One turn moves every row onto another: examples first, then more rows asked:
lim: [  2  19  -4 -21  13 -11 -24   6  19 -13 -14  16   3  26  15  -4 -18 -53
  19   3 -19  -9   7 -11   5 -10   5  13 -28  39  31  -1  16   2  -1  11
 -24]
resip: [ -2  -1  21 -27  -8   1 -19 -22 -16 -10 -31 -11 -18  32  24  16  -3 -25
  18 -13 -17  31  -6 -17  16   9  14   0 -15  31  13   0  16 -10   4  29
 -34]
Moriv: [ -2   6  16 -28  -1   5 -25 -18 -15  -6 -29 -10 -16  31  13  17  -2 -20
  20 -12 -18  26 -11 -33  21   2  14  -7 -18  31  12   4   7 -11  -1  25
 -29]
bab: [  4  -6  16 -25  -8 -23 -10 -21  -7   2 -18 -15  -9  30  17  12  -6 -20
  35 -29 -15  16 -10 -12  12  -2  16   5 -17  38  33  -9   2   2 -18  22
 -24]
fedis: [  8  13  -6  -3   8 -10 -20  -5  19 -15 -20   9  -7  25  17  -7 -18 -44
  14   3 -14  -9  -2 -14  10  -7   7  31 -18  38  31   5  18  -2   8   0
 -20]
Voso: [  9   7  19 -31  -1 -12 -22 -25   6   4 -18 -12   0  28  13  16  -3 -11
  33 -29 -14  26  -6   7  17   0  13  13 -15  39  24  -5  10   0   5  29
 -19]
votud: [ -7  -1  19 -19  -3 -16 -10 -16 -16 -14 -24 -17  -6  28  25  15  -5 -19
  28 -16 -14  23 -11 -26  23   2   5  10  -6  34  12  -1   3   3 -14  28
 -27]
ligon: [ 11   8  -3   7   8 -16 -25   7   4 -16 -22  15 -14  30  14  -3 -21 -36
  17  -1 -14  -8  -3 -23  -1   2  24  24 -26  33  28   8  15 -12   5   1
 -26]
tegop: [ -2  15  18 -38   0   7 -35 -16  -6  -7 -21  -5   0  28   5  21   1 -19
  23 -18 -26  34  -5 -14  17   0  18  -3 -20  32  21   3  16  -8  -3  22
 -29]
gomu: [ -1   2  11 -22  -3 -12 -10 -18 -15  -3 -22 -16  -7  31  15  15  -5 -11
  29 -14 -14  16 -16 -37  29  -2  11   7 -16  29  16   2   0  -3 -11  20
 -23]
zus: [  8   9 -26  10 -11  -9  -1  -8   5 -10  -1  20 -15  15  11 -12 -40 -36
  -1 -12 -45  -7   7 -29   3   5  11   2 -16  -6  -5   3  -5   3  -4  18
 -38]
kib: [ -5   6  22 -35  -5  -5 -28 -15  -7 -12 -21  -4   2  28  12  20  -1 -17
  33 -23 -24  34   5  -2   8   5  20   5 -24  25  18   4  19  -7   1  28
 -29]
vaf: [ 17  -2  -4 -10 -13  -4   2 -19   0  -4   0   5  -7  10  16  -5 -35 -21
  19 -29 -39  12   6 -10  -2   7   1 -16  -7  -3 -17 -18 -23   6  -8  43
 -36]
Mazed: [ 10  20   4   2  22 -15 -33  17   6 -13 -20  19  -5  30  16   1 -22 -31
  17   2 -10  -5  -2 -21   3   4  21  16 -28  39  10   2   8 -10  11  18
 -27]
tez: [  8  15  14 -36  -3  -4 -26 -24   5   3 -14  -9   4  31   6  21  -2 -13
  27 -22 -20  27 -11   0  25  -5  18   9 -17  38  31  -4  15  -4  -3  17
 -23]
Kegov: [ 17  13 -11  -3   3 -12 -10  -8  16  -7  20  26  10  18   6  -6 -30 -18
  -1  -3 -40   4  -8  24  -5  -8  11  13  -3   6   5 -22  -6   8 -10   0
 -46]
movut: [ 11  14 -15   6   6   3 -31  -4  13 -13  -2  26 -18   4   3 -11 -24 -35
 -10 -16 -44  13   4 -18   1   9   9   5 -11   4 -15   5 -15   2  19  23
 -38]
rok: [ 25  -3   0   0 -19 -10   8 -20  -2  -2   9   7  -2  26  18  -2 -37  -1
  14 -22 -34  13  -3  10  -2   7  14  -2  -5  -3  -8 -25 -14  -3  -4  31
 -37]
vor: [ 13  16 -14  -2   6   7 -32 -11  12 -16  -3  23 -14  -1   6 -11 -24 -43
  -5 -16 -46  11  -3 -12  -6   9   4  -1  -3   4 -19  -4 -17   4  11  25
 -44]
zasa: [ 22   9 -19   8  -6 -13  10 -20   9   3   6  18  -8  23  14 -13 -43 -17
   0  -4 -33 -13 -10   3   0  -4   8   6  -6   1  -3 -18  -7   2  -5  14
 -38]
Sufer: [ 16  13  -4  -4   9   0 -38   0  17  -3  11  31 -15  12  -3 -12 -20 -34
 -14 -14 -46  18   3  10 -14   0  20  -6 -15  17   8 -14 -13   2   7   7
 -45]
zef: [ 20  -5   4  -1 -18  -3  -6 -19   3 -17  13  12   4  22  13   1 -24  -2
   2 -20 -43  29  -7  23  -5   4  15  12   6   1   4 -22  -7   1  -6  14
 -45]
kise: [ 12  21   2 -17  19  -9 -30  10  14  -3 -19  18  -9  32  18  -2 -22 -47
  12   5 -12  -7   2 -12   2  -2  14   1 -33  45  20  -8  11  -7  10  23
 -28]
rubad: [ 19  11  -8  -9   3   3 -35  -9  15 -10  10  29 -10   8   1  -8 -19 -42
 -10 -12 -49  18  -6  18 -14   2  14  -1  -7  10   5 -18 -10   3   2   4
 -52]
kazud: [ 17  15 -20   9  -5 -12  11 -16  16   5   8  15  -8  24  18 -12 -45 -26
  -9  -2 -33 -10  -1  -2   9  -7   7   6  -5   9   6 -20   0   6 -10  11
 -36]
mok: [ 11  21  -6  -1  10 -13 -14   1  20  -2  22  25   8  19   4  -7 -31 -22
  -7  -5 -39   6   2  17  -3 -12  12   5  -6  15  11 -24  -6  11 -14   3
 -40]
Mede: [  9   3   8 -27  -8 -17 -11 -22  -4   5 -12 -14  -2  35  11  17  -6 -11
  32 -22 -17  15 -15 -17  26  -6  19   9 -20  33  34  -5   5  -3 -14  12
 -22]
zibi: [ 13  -4  -2 -17 -11   9 -15 -24   7 -15  -5   6 -11  -1  14  -5 -20 -35
   4 -29 -46  27   4  -5  -3   7  -7 -10   4   7 -11 -14 -23  12  -5  34
 -44]
vedo: [ 11   9 -21   7  -7  -8  -4 -11   1 -10  -4  21 -14  11  10 -13 -38 -33
   7 -15 -43 -11  -2 -23  -8   6   7  -6 -11  -8 -16  -3 -13   2  -5  26
 -38]
dap: [ 14  -8   2 -12 -17   8 -19 -23   7 -22   4  12  -7   8  10  -2 -14 -27
  -4 -25 -51  37  -2  14  -8   5   5   3   9   8   6 -16 -12   8  -7  14
 -51]

dap turns into zibi
votud turns into bab
And these:
movut turns into zus
gomu turns into Mede
fedis turns into lim
zasa turns into Kegov

